D: rows in a few groups, each row roughly a mix of its group's directions (some rows in no group):
D (84 x 11):
[[-20  12  50 -32  32 -32 -12  23  57 -17  35]
 [ 54  -5  58   0  17 -30 -28 -14  25  -7 -49]
 [-27  15  16  -5 -89 -38  21  -8   7  12 -11]
 [-38 -68  -6 -21  -9 -19 -10  16  60 -20 -10]
 [  9 -51 -77   4  19  31  25  28   8  10   1]
 [ -3  14  11  53 -66 -48 -17 -33  -2  16  -8]
 [  9  49 -54  21 -25 -42  21  36   0 -17 -37]
 [-23 -21 -21 -27  71 -23 -16  29  -7 -51   1]
 [-15 -47  20 -16 -37  32  24  60 -29 -30 -14]
 [  5 -45 -35 -67  15 -34  -3 -25 -25  17 -29]
 [-36 -35  11 -45  44  23  28 -27  30 -44   0]
 [-24 -63  19 -15  44  26  21 -24  15  17  46]
 [ 17  36   2   3  72   2  43 -32 -29  32  -1]
 [ -6  28  16  17  70 -38  23 -46 -19  22  19]
 [ 29  27 -28  20 -16  57  35 -54   4  31 -13]
 [ 17  23  -5  55 -56 -30 -20  34 -16  38  18]
 [ 10 -18 -46   6  38  36 -22  63  23 -33   5]
 [ 16   2 -15   8 -12  30 -44  63 -13  31  54]
 [ 18 -43 -18  16  40  59 -28  27  20 -42   1]
 [-20  18  16  12  50 -13  38  35  46 -44 -33]
 [-16  19 -38 -25 -67  17  30  11  47  10 -27]
 [-35 -26 -22 -37  11  17  64   4 -43  30  22]
 [ 20  52  23  12 -50 -33  44   5 -30  18 -31]
 [ 16  51  14  26   6  -2   6 -78 -39  -2  -9]
 [ 40  51 -28 -55   1   5 -22  31   2  35 -28]
 [  2   7 -10   2  45  50  11  47 -17  -1  64]
 [-26 -39  37  -9 -51 -24 -17  54  -9 -37  -5]
 [ 15  50  23 -22  14   0  64 -31 -33 -12 -37]
 [ 47   3 -28 -46 -38  -1 -44  28  27  23 -32]
 [-27  -5   0  19  58  -2  73  -9  11 -39   8]
 [-46 -20 -43 -11  20 -27 -20  11  66 -19  26]
 [ -1 -68 -36 -28  42  30   8  19  30  11  27]
 [-32   0  33   9 -81 -26  26  15  13 -20 -24]
 [ -3  85 -25  46  15 -18  18 -12   7 -20 -11]
 [ 49  17 -21 -12 -39  70   0  16  -2  10 -38]
 [-43 -43  52   6  -4 -39  18  33 -31 -34  11]
 [  0  72   7  53 -43 -24  16   6 -13 -16 -20]
 [-34 -71 -19   6   1 -25 -22  15  58 -14  -4]
 [  6 -11  54   9 -36  37  -4 -58 -18  43  13]
 [-13  -5 -11 -13  16  29  73 -27 -48  37  13]
 [-13  10  20   7  -5 -19   6 -95  -2 -22 -28]
 [-52 -48  21 -26 -43 -16  13  16  48 -24  10]
 [ -5   1  -4  27  93   8  18  -2  29 -28  -1]
 [-31 -20 -37  29  63   4  28  29  -9 -45  17]
 [-19 -18 -18  76 -14 -25 -11  31  16   8  50]
 [ 16 -34  -5  -4  69   7 -45  -1 -39   4  41]
 [ 11  -7   7 -54  -1  -6 -18 -56   5  -7 -70]
 [-23  27  64  10  -9 -26   1 -57 -45  -6  -2]
 [ 35  23 -43 -37 -28 -27 -34  40  18  -2 -44]
 [  1 -57 -37  -9  22  40 -24 -17 -34  16  51]
 [-12 -21 -63  39  12   7  51 -10 -48  -5 -14]
 [-10  -6 -37 -37  43 -37 -58  13  18  15  36]
 [ -8  26 -19 -35  72 -25  -1  47  32  -9 -12]
 [ 11  12  58  13  -5  -6  47 -10 -71  12 -14]
 [ 35  19 -34  52  58 -17  -5 -32 -19  10 -30]
 [ 38  51 -17  58  26  -6  -2 -26 -45  20   1]
 [ 37  26 -10 -36 -29  -9 -43  48  51   6 -18]
 [ 10 -22 -51  -6  32  19  -2  65  48 -15  13]
 [ -5   1 -67  -2  29 -31  27  56  26 -26  -7]
 [  4 -16 -16   0 -86   1 -44 -28  -2  21  21]
 [-26  39 -37 -14 -30 -17  47 -41  33  40   0]
 [-11  44  25  35  27   9 -32  46  10 -60  11]
 [ -1 -18  50  -1  38 -21  15   5 -79   6  17]
 [-12 -31 -55   7  44   6  32  48  37 -14  23]
 [ 10  23  79  11 -31  33 -35 -18  18  14  23]
 [ 16  67  20  21   8  15  41 -29 -53   1  19]
 [ 27  25 -46  18  12  57  25 -49  26  24  -9]
 [ -9  -4 -10  49  11  22 -53 -30  -8   2  68]
 [ -5  31  32 -13 -23  35 -31 -65 -30  -4  39]
 [  4 -48 -21 -49  12  -8  -8  49  38   3 -48]
 [ 22  66  16  18   7  28  19 -24 -57   8  34]
 [ -5   0 -54 -16 -58  45  12   4  50   5 -15]
 [-14  60  -1  10   5 -60  -7  22 -16 -49 -28]
 [-17 -21 -59  13  40  -8  18   1 -58 -34 -24]
 [ 20  22 -19  46  38 -40  55  -4 -10  -1 -45]
 [-13  61  10   2 -22 -77  21   3   2 -13 -21]
 [ 16  16 -64 -22 -42  27 -31 -12  46  26  -1]
 [ -5  56  28  -3  42 -54  42 -17 -12  22 -12]
 [  3 -50  39 -58  12  14 -28 -42  -1  31  15]
 [-31  17 -44 -35  46 -17  21  31  57  -3  -6]
 [ 13  24  32 -58 -66  17 -29  -3 -20  20  -9]
 [-44  12  42  49  24  -5  45 -26 -11 -17  39]
 [-14 -30  -4 -54  62  48  -2 -11  15 -29   9]
 [ 14 -24 -25 -45  64  49 -20  35   3  -2   6]]

one row of each group, then the others: which group is each in?
[ -7 -43 -58 -40  24 -35  42  10  25  20   2]	F
[  7  38 -54 -27   7 -23 -34 -32  36  44  18]	X
[-14 -45 -25  20   0   4 -34  65  30   9  43]	G

[ 33  -9 -28 -55  -1  -3 -64  21 -11 -11 -42]	F
[-29 -12  10  10  26 -28  61 -48  21 -38 -30]	G
[  0  61   9 -37 -35 -38  22  29  17  18 -42]	X
[-39  14  28 -24  47 -64   0  -8 -14 -43   1]	F
[  8  -8   3 -17 -64 -14 -28 -27 -51  43  27]	X
[-12  24 -15  14  30 -17  10  67  55 -35  20]	F
[ 26 -16  -2  31 -59  20 -64 -11  31 -22  -5]	X
[ 44  56  10  -2 -38  -2 -25 -19 -46  36 -25]	G
[-44 -17   2  -1 -87 -32   6  -3  24  -5   7]	X
